Rotation paths and how fast each direction turns (degrees per step)
Each turn is a multiple of 5 degrees from 10 to 175, or 0.
Each row of a path follows its step; steps can be skipped.
Path 1:
step 4: [ -7  -1 -20   3  20 -21  28 -22  11  19  48  31  -8 -37  28 -14  -9 -53
 -38 -42   9  21   5 -31   8 -21 -26 -14 -45   0  -8  -4 -17 -15  -8  38
   5   5 -27  24  40   7  -6  35  17  -8  -7  33  43   4  13  -1   0 -17
  26  21 -17  -3   9  17 -23  -1  -5  -7  -6  -4  21 -11 -33  10 -22  -4
  16 -23 -21  21  10   5]
step 9: [ 34 -20 -37 -13  -6  -2  16   5  31  28   0 -18  23 -19   6  -6 -16  12
  11  23  13   2  30 -31 -25  -2 -22 -37 -35 -37  -4 -25  12  24   4  13
  16  -3   6 -18 -14  -5  20  11  18 -15  39  19  17 -24 -18 -26   6  20
 -24  -7 -12  10  -7 -21 -52   6 -64 -10  35  28 -28   5  -7   0 -18  20
 -27   8   8   8 -11  31]
step 11: [ 17  -9 -20 -19  29  -6   3 -32 -15  -6   5   2   4  30 -11 -20  25 -10
 -17 -10  -7 -31 -14  34   7   8  49  50  -4   0  -5  -1  13 -52  20 -15
   1   6  13 -55  19  13  24 -37  12  -1  -1  -8  -2   1  34  10 -10  37
 -46   4  -6 -21  34   2 -26  19 -22 -10 -36  35 -11  21  -1 -11  23  -1
  23  -5   9  17  12  20]
step 21: [ 11  -4 -19  15 -33   5  37  -5 -24  21 -13 -13 -23 -24  14  20 -54  23
 -41  29  -6   8 -27 -47 -13  14  -4  -4  16  -4  -7  11 -11  40 -10  21
  -5 -46  31  -7  17  -2 -32 -66 -12   4  13 -30 -23 -12 -25  -6  -8  12
   9  24  16  -4 -33  22 -14   7 -10  22  -7   5   1  16 -22 -30  25  -4
   3  21  10  -9  -8 -30]
step 23: [-27  27  48 -13 -11 -14  17  -9   9  -3  -6 -26  -7 -28   7  19  13 -42
 -23  21  22 -11 -23  25 -47 -37   3   7 -16 -43 -45 -29  40 -11 -19  -2
  28 -21  13  -2 -50   1   5  -2  -2  -5  18  27  10  13  27  11   3   0
 -48  27 -46 -11  16   1   0  -9   7   3  15  -2  23 -13   1   2  26   5
  -6  10 -36  -4   7  -4]
step 26: [-12  11   3 -11 -27  11   9  -6 -21 -23  -2 -45  14 -32  -2  21   6  20
 -21  24 -30 -14  10 -12 -11 -24   0  32  13   2 -14  -7   8 -48  -9   0
  49 -11  -5 -12 -29 -19  19 -16 -21  13  -6  -3  15   1  18   0  -2  -1
   1  43  25  -7 -46  13   4  70  14 -24 -33 -24  -4   2  12  32  19  15
  -2 -23  13  27  43  -9]
step 31: [ -2   4  -5  15  -5 -13  22  15 -16 -60 -11 -31 -11 -31   8  -5 -21 -18
  -2 -36  -7 -11  14  22 -11   1  42 -22 -10 -33 -21 -25  21 -50   5  13
  16 -24   1  -4   1  -5  20  17 -24  10 -40  -2  11  18 -41  16   6 -16
   6 -20 -14 -33  -9 -19  24 -34 -15  -6   1 -45  -9 -20 -26  40 -21 -33
  33 -19  -2 -17   0  13]
step 34: [  6  29   1  16 -19 -14  11  22 -17   5 -39 -22  -9  -4 -16  15   0  42
 -17   3 -41  22  20  24 -15 -30 -14  -6   3 -20 -23 -20 -32 -22 -28  21
  38   0  -7  -1  18  26  38  17 -15  -4   8 -18  29  14 -34  18  34   2
 -15 -54 -14   4  14  51   3   9   2  22 -35  11  26  -4 -20   6   3 -14
   2   3   0  39 -15  30]
[  0  11  13  -7  -3   0  -3  -1  -3  -8   1  -3   3   0  -1   2  -9   5
  -4  -5   1   3  -3   3  -1   0  -4   1  -5   0  -8  -3  -3  -1  10  -2
   2   4   7  -1  -1  -3  -7  -1   5 -12   1   2   5  -4   3  -7   2  -2
   3   4  13   6  -6   6  -4  -4  -6  -5   0  -2  -4   4   3  -8  -1  -1
   6   2  -1  -9  -4   8]
155
[  1  -4  -1   2   2  -1  -1   1   1   2  -2  -5  -1  -5  -3   5  -7 -15
 -13   5 -12  -2  -6  -1  -1   1  -2  -3   3  -9   2  -1  -3  -1  -9  -5
  -3  -1   4   0   0  -1  -4  13   9   1  -6  -1  -1  -7  10  -3  -1   2
   6   2   0   7   2   1  -4  -1   2   3  -2   4  -7  -3   9   4   3   7
   0   5   1   0   0  -6]
20
[ -5   0   6   2   3  10   7   4   4   1  -4   3   8   4   6   6 -10   1
   3   8  -1   1   6   1   7   3   7   2 -11  -6   3   0   2  -1   2   1
   8   4   4  -7  -1   8  -2   5  -1   5   5   6  -1   9  -4   0  -2  -4
  -3  -3   1   2   2   6   7   0  -2   1  10   2  -9   3   9   7   1  -4
   0   0  -6  -1   5  -8]
45
[  5   1  -3  -4   0   6   3  -2   1   3   7   1   6  -5  -9   7  -3   0
  -2  -1   1  -8  -2   3   4  -2  -4   1   5   4  -1  -3  12  -5  -5   1
  -8   4   4   5   8   5   3  -1  -7  -6   3  -2   0   4  -1   5  -5   9
   1 -11   0  13  -4  -5   2  -1   2   2   4  -7  -4   6   2 -12   4  -5
   3   0  -1   5   7  -3]
135
[  9   0  -3   2  11  -2  -6   3  -4  -4   5   7   4   6   3  -4  -1   0
  -5   0  -4   2  -2  -2  -1  -4   3   1  -9  -1   2  -1  -1  -6   8  -3
  -2   3   2   1   1 -10   2  -2  -2   8 -10   3   9  -3  -4 -11  -2   0
   5   6  -3   2  -8  -7   1  -3   2   3  -3  -8  -4   5  -1   6   0 -11
  -7   2  -2  10   9   0]
160
[-11   2  -1   5   8   0   1   7   1 -10  -3  -4   8   0   1   1  -4  -5
   1  -4   8  -6  -6   2   2   4  -3  -2  -4  -3  -1  -6   0  -1  -6  -3
   0   0  -3   3  -2  -8   7  -2  -5  -9  -4   4   4   6  -3   5  -3   2
   9   0   2  -2   4   4  -8  -8  -2  -4   0  12   2  -4  -5   1   9   1
  -7  -9  -3   9  -4  -2]
95
[ -6   4  -4  -7  -5  -4  -8 -11   4   1  -6   7  -2   0  -4   6  -1 -10
   6   4   2   1  -5  -6   2   1   4   5  -1   0  -4   0  -4  -3   9   9
   1   4  -5   1   2   4  -1   3   1   4   4   1   9   6  13   2   2   6
   1  -3   6   3   1   2  -4  11   2  -9  -5  -4   3   4  -6   6   7  -2
  -9  -1  -1   1   2  -4]
100
Path 2:
step 4: [-10 -19  -1  36   2 -35  -2 -10 -16 -24  34  -3 -30   7   4  -6  17  -8
  38 -13  17  40  -3  11   2 -14 -18   1 -24 -19   6 -29  16 -15   4 -17
 -26  12 -45 -10  22  18  11  -1 -13  25   0   6 -50  18  -3  14   9 -13
  14 -34 -27   7   2 -34 -21  24  -3  -2 -34  -5  -5 -25   7 -17  10  51
 -22   4  20 -17  -1 -57]
step 5: [ 12  -9  31   4 -14 -31   3  40  40 -17  -4  -8 -29  -4 -26  -1  25  38
 -34 -26 -22  40  13   4 -39   3 -10 -42   8   2 -20  -8 -39  11  -6 -10
  18  -1 -38  -4  28 -11 -22  40 -12  33  20  -7   2   7  -7   4 -16 -12
   2 -30 -10 -15  39   0  11  -8 -34  13  -9   0   8  13  35 -15 -17  32
  17  14   6  -6   6  19]
step 14: [-15  16  18 -38  17  41  -1  21   3  -7  -8  18  -6  30 -21  22  36 -19
 -30   4   2   7  -1  21 -38   6 -17 -38 -15  33 -34 -13  43  11   8  16
  43  17  21  -1  20  23  -5 -12  -7  37  20  11   5  24  13   7  41 -30
  -9   8  15 -10  19 -30  26  -6  17   8  -7  -5   7  17 -12  19  10   2
 -50 -18 -14 -18  18   4]
step 15: [  3  41  10   9  38  14  22 -11  30 -18   1  -3  33  25   9  -5  -3   1
  -8 -11 -17   5  -4 -23  -7 -22 -12 -31  -8  26   0  13  26 -27 -19 -16
  18 -24  35 -25  30  -5  10 -58 -13  -2 -29 -17 -24 -30  25  23 -10  30
   6 -18 -37 -17  -5 -29   2  -2 -18  -8 -43 -13   3 -33  -3   0  15  25
 -15  17 -21 -34   9 -17]
step 19: [ 11  16 -44  -1  37 -14 -30 -14 -10  16  -5 -23   7 -10   5 -23 -25  15
  -7 -33 -15 -13   9   2  41  -8  31  25 -10   2 -33 -57  25 -20   0 -14
  14  17 -43  -9  34 -20  34 -10 -11 -25 -11 -12 -11   4   1   7   2 -11
   4  15  45 -24   9   4 -26 -43  22  -5 -10   6  28  18  19   7 -15  26
  -1  25  -9  18  23   1]
step 20: [ 40   2  27  22  24 -25 -24  13 -19 -26  26  -2  -6  31 -24 -13  21  -3
   6   7  18 -51 -22 -25 -48  10  32  10  11 -29  -9 -46  23  -6   7 -34
 -22  21 -50  14  14   8  12 -22  13  25  17   1  40  17 -28  12  18 -17
   4   8 -25 -20 -21 -12   2  -2 -11 -19  13  -8  13  -4  11  20   8  -7
  30  -4 -25  -7   9   5]
step 32: [  5   6  33  15  -8 -11 -22   8  28  17 -28 -46 -21 -14  -4  -2  13   7
  12 -11 -45  22 -11  18 -42  11   7 -12  28  13   1  11 -13  -5  15 -17
  22 -38 -14   5   2 -18 -33  -3 -17 -21  13  18  -2   3 -38  11 -27  -6
 -10  -9  44   6 -15 -33  -2  -5  37 -23 -35  41  -9  -9  -5 -22 -29 -22
 -44  16  10 -12  -5  37]
step 35: [-34  -1   3   4 -19 -16   4  -3  12  48  34  -5  -4  12  -6   7 -16  28
  29 -30 -22  42   4  32  33   5  40   9   6 -32  14 -26 -10   4   8 -24
 -20  14 -21   0  18 -17  -7  -7 -28  20 -22  -7  38  16 -32  19  -6 -19
  -5  -3  -9 -16   2  15 -24  16 -34 -24  -5   1  -4   5  38 -55  -9   4
 -19 -38 -24  17 -21 -12]
[  4   2  -4  -1  -8  -7  -2  -4  -2   2   8  -6  -1   7  -4   5   0   6
  -2   6   1   5   4   3  -3   1  -8   0  -3  -2 -10  -1   0   0   2   0
   4   3  -2  -1   0  -6   1 -13   2   2  -2  -5   2   2  -4   2  -1   8
   2  11   2   2  -9  -7  -2 -12  -4  -7  -3  -9   1   3  -7  -2   1   2
  -5   2  -7   9 -10   0]
20
[ -2   2  -4  -3   0   2  -2  -3   3  -3   7   0   4   3  -1   1  -4  -5
  -4   9   2  -9   4  -4  -6  -9  -1 -10  -1   7   3   0   6   3   4  -2
   2   2  -2  -6   3  -7   5  -7   4  -2   0  -5   0  10   4  -1   8   7
  -6  -6   4  -1   2   8  -1  -2  -1   2  -3  -4   5  -1   6  11  -9   8
   2  -3  -4  -6  13   1]
10
[-10  -5  -1  -1   7   7  -1   2   5  -6  -1   5   2   0  -1   3  -2  -5
  -6   1  -6   4  -7   3  -4   2   4  -7  -2  -8   7  -1  -4   2  -3   0
   0   0   5 -11   9  -6  -9   6  -4   2  -4  -7  -2   2   7  10   2   6
   2   1   2   4  -7  -5  -2  -9  -8   8  -1   4  -4   4   6  -4   5   0
   6   6  -3   5  -5   3]
110
[ 1 -1 -9  2 -6  3 -3 -5  5  6  1  1 -7  3 -5 -8  0 -3  5  0  0 -1  3 -2
  4 -4 12  3 -5 -2  1  0 -2 -2 17  6  5 -3 -3 -3  1 -1 -5 -5 -3 -2  4  1
  5 -1  6  0 -6  5 -5 -9 -5  2  4 -1  4 -4 -1 -4  8 16  1  0 -3  9  4  3
  2  0  0  4 -7 -5]
45
[  6  -5  -7   4   4   0   8   3   1   1  -8  -2  -1   4   9   3   1   2
  -9   0  -7  -5   2   1   8  -5   0   8   1   3  -4   3  -2   7  -1   6
   5   6 -13  -2   2   5   3   3   0   4   6  -3  -7   4   2  -3   6   0
   1  -3   1   6   2  -3   2  -3   4  11   2  -7  11   4  -3  -2  -1   8
   8  -1   6   8  -7   2]
125
[  6   0   0   4  -2   1   1   5   9  -7  -1   4   0   4  -1   6   5  -6
   2   3   7  -6  -4   0   4   9  -4   2   4  -1   1 -10  -3  -5   7  -3
   2  -1   7   8  -7  -4   1  -9   8   3  -3  -8 -12   4   1  -1   1  -2
  -1 -11   5  -9  -2   4   6   2   0  -2  -7   0   0  -3  -1  -7  10   1
   8   3   3   5  -1  -5]
135
[ -4  -6  -6  -6   1  -3   5  -5   0  -3   9   1  -5   0   3  -5  -9   0
  -9  -2   3   1   0   0  -5   4  -7   1   8   6 -11  -4  -4 -11  -1  -1
   1   1  -5  -4   5  13  -3  -1   1   5   0   4   3   0   2   3  -7  -1
  -7  -3   1   3  -4  -4  13   4   3   4  -1   2  -6   4   1  -5  -1  -3
   8  -4 -10  -5   4  -6]
45
[  2  -7  -3  -4  -4  -1  -6   2   1   1  -7   1  -1   3   2   8  -1  -3
   4   4   4  10  -2  -7   5   6  -4   1   3  -2  -3   6   2  -6   6  13
  -6   2  -3  -6   2  -1   5   5  -6   7  -9   2   0  -5  -4 -11   8  -3
  -3 -10   1  -6  -7  -4  -8  -3  -1   0  -7   3  -1   4   6   4  -6  -1
  -1  -4  -4  -8  -4   5]
80
Path 3:
step 0: [ -2  25   8  -6   2   2 -16  -2 -30  33 -12 -24   8   9  -4 -33  18  -2
   6 -24  11   3 -20   5 -21  11  -9 -11  -2 -14  36 -45   1  12 -29 -22
 -16  10   7 -32  -8   7  10 -20  -1  30  17  49  13  18   7  26   7   8
 -13  64   2  37   3  18  47 -28   6 -22 -19  10  -5  36  20 -19  -4  36
 -37  23   0  -6  -4 -61]
step 6: [ 38 -13  17  15   7 -20 -28   6  -3 -15  15  19  -5 -12   2  -7 -36  23
 -30  39 -20 -32  15  25  28  40  -6   0 -13 -18  25  15   0   4  20 -27
 -15 -21  38 -29  20  41   9   6 -12   6  14 -11  17 -30  20  -3 -11  25
 -34   6 -17  16   2  -1   3   8 -21 -38  16  11 -31 -62  16 -30 -17 -29
 -34  14   9   8  37  15]
step 8: [ -8  36   5  -7  21  -9 -33  -2   3  25  32 -25 -27  -9  20  20 -14  10
  30  -2  10  43  16  25 -31 -10 -27   0 -18 -45 -14  49 -13   8   7 -46
  11 -23 -29   9  39  -3 -31  17   6  -7 -19  27  -1  14   8  12 -12 -10
 -33 -19 -15 -37  -6  27  21   9   0   5   4 -18 -67  -1  22   2 -15  14
  24   9  12  -6  16  12]
step 11: [ -9  27  15  -6  -1 -53  39 -21  -1  33 -28 -25 -33 -17  16 -11 -28   7
   0 -26  26   4  -9 -10 -18  14  -3  27 -30  -8  -2  -6 -31  41  27  32
  20   7   4 -19  34  -3  -3 -18  -7  16  25   5  34  -4  52  12  -4 -12
 -18  45  13  10  31   3  12  19 -22   5 -40   9 -17  15   8  10 -21 -16
  34   0  31 -14  -5  34]
step 25: [ 17 -14  -5 -16  -2 -20 -42 -34  -8  18  -4   1   8 -25  15 -18  23 -38
 -19  28 -21 -19  -5   8  -6  37 -43  35   7 -36  34 -22  -2  52 -14  -1
  29   9  27  25 -31 -16   4   0  -2  12   9   4 -16 -27 -12 -29 -29  16
 -28  19  11  -7  -5  48  20  28 -34 -25   7  13 -26  -6  18  12  -4  29
   0  41  -7 -16   0  -5]
step 28: [-36  14  33  10  45  22   1  34 -11   9 -39   1 -33 -32  25  23 -19 -55
  -6  18 -26  16 -13  26 -13   4 -11  20 -29  33  17  -8 -30   8 -23  13
 -10 -16  20 -11 -19  11 -20  25  22   9  -8  19  -6 -22  -9  -6   7 -20
 -30  10 -47 -42 -12  35   9   5  -3  -6  -9 -14 -28   0 -13  -8 -36 -13
 -15  29  -4  29  16  23]
step 29: [ 28  -2   7 -23   9   6  68 -15   9 -21  -6 -10  10  22   2  -1  -2   7
  30 -15 -24  26  -6  -3  33 -37  13  16  -4  25   9   8 -24  34  43  -7
 -15 -19   1 -20   0  24 -69   0  -3  21  -3   6  -9  44  -1   9 -24  31
 -36  18  13 -13  15  -1  -2  25  27  -7 -19  -6   0  13 -12   6  13 -30
 -23  12  37  12 -43 -36]
step 31: [-30 -18  20  10  -8  25  -6   5  37  -2 -14   9 -24  55  20 -27 -20  -1
  -9   7   7   3 -40  -1   2  27  44  -3 -31 -28  20   6 -26 -10  -9   8
   2 -22   9 -55  28  22  21 -15  34   8  14  19   2 -35   0 -51   2  27
 -16  45  22   2   9 -21  30  15  10  12 -28 -14  -4  18 -12 -17  -9 -21
  -1  14  33   4  34   7]
[  4   0   4   1   5   3  -5  -9  -2   5  -8  -5   6   4   1   0   5  -7
   2   9   3  -5   0  -2  -4  -5   1  -5  -7   1  -1  -5   2  -1   3   0
  -7   0  -1   7  -7 -11   1   1   1   3   2 -11  -1  -7  -5 -10   2  -4
   0   6  -1  -4  -5   1  -2  -6   5   8  10  -2   0   2  -3 -12  -3  10
  -2   6   1  -1  -4   5]
140
[ 1  1  7 10  0  8 -1  3 -7  9  3 -7 -1  0 13 -1 13  1 -1 -2 11 -4 -2  2
  1  0 -7  4  6  1  3  1  2  0  3 -6  1  4  9  0  0 -4  8  6  2 -4 -1  6
 -4 12 -7  0  8 -5 -1  0 -1  1 -2  6  4  3 -5  5  3  0 -1 -9 -2  7  2 -4
  2  5 -2 -4  0 -5]
145
[  7   2  -5  -4   0  -2  -5  -7   8   8   2   4  11  -5  -1  -1  -5   4
  -8   4  -5   0  -6   7  -3   4  -3 -12  14  -8   0   7   2  -3  -7  -7
   0   2   4  10   0  -2  -1   5   2  -3  -2   5   7  -7  -5  -3  -1   1
   2   0  -2  -1  -5  -3   3  -4   0  -1  -2   2  -3 -11   3   4   2   1
   0   1   7  -2  -1  -1]
40
[ -3   5  -1  -3  -3   5  -3   4 -11  -1  -2  -4   0   3  -4  -7   2  11
   5   6  -1  -8   1  -4   0   2  -1  -2 -13  -9  -2   3   2   2  -1  -3
  -2   0   2   5   7   3   0   9   1  -1  -7   2   4   1   2  -7  -6   6
   5   0  -1   0  -8  -7  -4   0   2   1  11   1   3   0   5   1   9 -12
   2  -7  -5   9   7   1]
25
[  8   9   4  -4  -6  -2  -3  -6   2  -1   9  -8  -5  -3  -4   4   0  -1
  -3  -4   2  -1   8   3   7  -2   0   0   2   0 -11   0   0   6   2  -1
   5   4  -3   0   8 -10  -5   6  -2  -4   5  10  -8   1   5  -1  -2 -10
   3  -1   1   0   1  -9   3  -5  -3  10  -5  -3   6   3  -6  -3   2  -2
  -2   0   4   5   1  12]
115
Path 4:
step 8: [ 29  -5  -9  23  18 -32   5   0  -4 -20  13  -5  21 -20  14 -35  -1 -10
 -35  10 -29  22  12  -9  11   2  24 -44  14 -19 -25 -13 -22 -38   3 -29
 -12 -14 -13   2  10 -14   5 -32   8   0   4 -11   2   7  32  39 -21   7
  18   5  24   7 -28  12  -5   6 -23  -9  13 -31   5   6 -21   6 -47   3
  27   3   4  -2 -15  46]
step 10: [  0  -4  28  -1   1   9  41  12  -9  -6  25 -33 -21 -18 -13  12  24  -6
  26 -23 -13 -20 -22   0   0  -5   4  -2  -1 -35 -30 -48   4   6  28 -17
 -12   1 -18   6  -7  -1  20  -7  12 -43  31  18   1   0 -12  -8   7  15
 -13  19   0 -44   3  11  32  45  23  28  23  14   5 -25  17  25 -12   3
   4 -40   2   2 -11 -16]
step 12: [ 42 -47  -6  14   3  21  -8 -36  11  -7 -32 -38  18  23  -4  -3   8 -14
   4 -11  16 -10  14   2  -8 -59  30  15   4 -16  -5  24  34   4  -6  -3
  -3 -27   1 -11   2 -14   3   8   1  17  12 -36 -15 -10 -23  -3  -3 -15
  12 -18  -3  -9 -28  18 -25 -10 -27  45   5  12   5 -25  24  12  -1 -14
  41   2  23  -8  11  26]
step 17: [  2  20  36 -16 -35  16   0 -28  -8 -26  23   9  15 -16  -7  17 -60  -8
 -30 -28 -13 -43 -16   8   8  30   9  56  31  -1  30 -21   5  -1   0 -23
   2  11   5  -7  37  15  -7  28 -22  -5   0   1   9  -9 -14  16  -3   6
   0   7  24   1  15   7  -7  -4   8 -19   7  44   1  15   0 -14  11 -10
 -11  31  27 -13 -19   3]
step 19: [-17 -35 -14 -18  25   0   5 -52   9 -11  -9  29  18   8  23 -20 -12  14
  -2   0  24  20 -11  -8  -2 -36  -2 -12   6  -8  21   0  -8  -3 -54   7
  26  33 -12 -23  10   6 -22 -18  25 -15   9   5  23  10  39  27  18 -22
  40  -7  -9  -6  11 -26  13  11  -9  -3 -13  29   0   7   3 -21 -10 -22
 -13 -11 -16  -2 -31 -37]
step 22: [ 29 -46   0   5 -18  26 -41  -5   7   1 -22  -7   7  34  36 -15  -2  15
 -18  21  21 -24   1  12  -6   9  -7  -2  -3   1  -7  16 -19   4   5  47
  -3  20   5   2 -17  15  -7  23  -8 -27   2  46 -33 -26 -13 -27  -9  30
  -7  -6 -26  21   2  -6   7  -5 -16   5   7  24  25 -21   0  -7   2  13
  -7 -40  -9   2  -4 -52]
step 24: [-21   4   0 -13 -28   5 -42  30   4  20  26  20  -7   7   7   3 -13  22
   4  47  53 -12 -20 -22  -4  14  24  17   9   8  -8  36   0  -7 -24 -22
  11 -42  -9   9  12  10   8  -5   5  26 -27 -22  13  -4  -1  27 -15  20
 -24   8 -37  13 -22 -19   7 -29  23   8 -34 -12 -16  12  15   1  26  -4
  19  -7   2 -23   6   6]
step 33: [ 27   4  -3  24  -5   2  12  30   5  33 -21  -3   7   3 -18 -21  16 -44
 -13 -25 -63  -9 -25   7  12   5 -22 -12  -6  31  -6  23  -2  13  34  45
   2   6  37 -15 -11  -5  -1  -9   6  -6 -20  -1  16   9  -8  29  15 -16
 -38  33 -26  19   4  11  -3 -33 -30   4 -12  -2 -29 -19 -22   0   4   7
   7  11  14  12  21  14]
[ -1   1   0   4  -3   2  -1  -3  -3  10   1  -2   5 -10  -1  -2   4   0
   1  -9  -2  -1  -3   2  -1   2  -4   7   2   5   6   0   3   0  12  13
 -15   1   0  -1   4  -6  -1   3  -3  -2   6  -2 -10  -2  -5   2  -1   1
 -10  -4   0   4   1  -2   0   4  -3  -4   0  12   8  -6  -1   1   6   1
   2  -5   7  -7   2  -3]
65
[ -6   6  -3   5  -3   1   2   5   0   0   8   8  -7  10   1   0   2   3
  -5  -4   1  -2  -4  -4  -7   3  -6  -2   3   7   0   4   1  -2  -4   9
   8   1  -4   0 -11   5  -8   4  -2   1  -1   1   5   3  -2   0   8   2
  -2  -6  -3  11   1 -13   3   0  -1  -2   2  -4   2  -8   0  -1   4   9
  12   9   1   2   2  -1]
10
[ 2  2 -6  2 -8  6 -6 -8 -3 -9  4 -6  2 11 -4 -3  1 -4  6  0  2 -1 -4  0
 -1 -1 -2 -5 -4 -7 -1  4  1  9  6  6 -4 -2 -6  4 -2 -6 -9 -1 -4 -1 -2 -4
  4  6  5  7 -3  5 -8 -2 -3 -1 -3  4  5 -3  3 13 -2 -2  2 -4  3 -5  0 -4
 -9 -1 -2 10 11 -3]
35
[ -2  -3  -3   2   2   1  -7   1  -8  -6  -1   3  -2   7  -2 -13   7  12
   1   1  -5  -3   6   3  -6   0  -8  -1  -5   4  -1  -1   1  -5  -1   2
   4  -2   5   4  -2  -9   8  -1  -7  -1  -3   6   1   2  -2  -9  -7   7
   3  -3   3  -3  -3  -2 -13   2  -2  -3  -7   4   9   4  10   1   5  -4
  -4   1  -2   0  -1   7]
45
[  0   5  -2  -2  -8  -3  -6  -5   7   0 -15   5   3   5   4  -7  -3   3
   0  -3   0  -3  -7  -3   4  -2   8   5   1   4   1  -4  -6   1  -5  11
   2   1   5  -6   3  -1   1   2  -7  -5  -7  -5   3   0 -12   7   4   6
   2   2   1   1   0   4   1   2  -6  -2   6  -7   3  11  -2   2  -3   1
   0  -6   5  10  -6  -3]
135
[  3  -6   0   8   5   2 -11   2   8   2   1   0  10   0  -4  -1   1   2
  -6  -1  -9   3   3  -3   7   3   9  -1  -4   4   1  -5  -5   5  -1   0
   9   6   1  -1  -8  -3 -12   0  -2   2   3   8  -5  -1   5   0  -8 -11
  -1   6   0  -3   1   4   8   8  -3  -1  -4   1   6   4   3   4   6   6
   5  -1  -4   2   7   0]
100
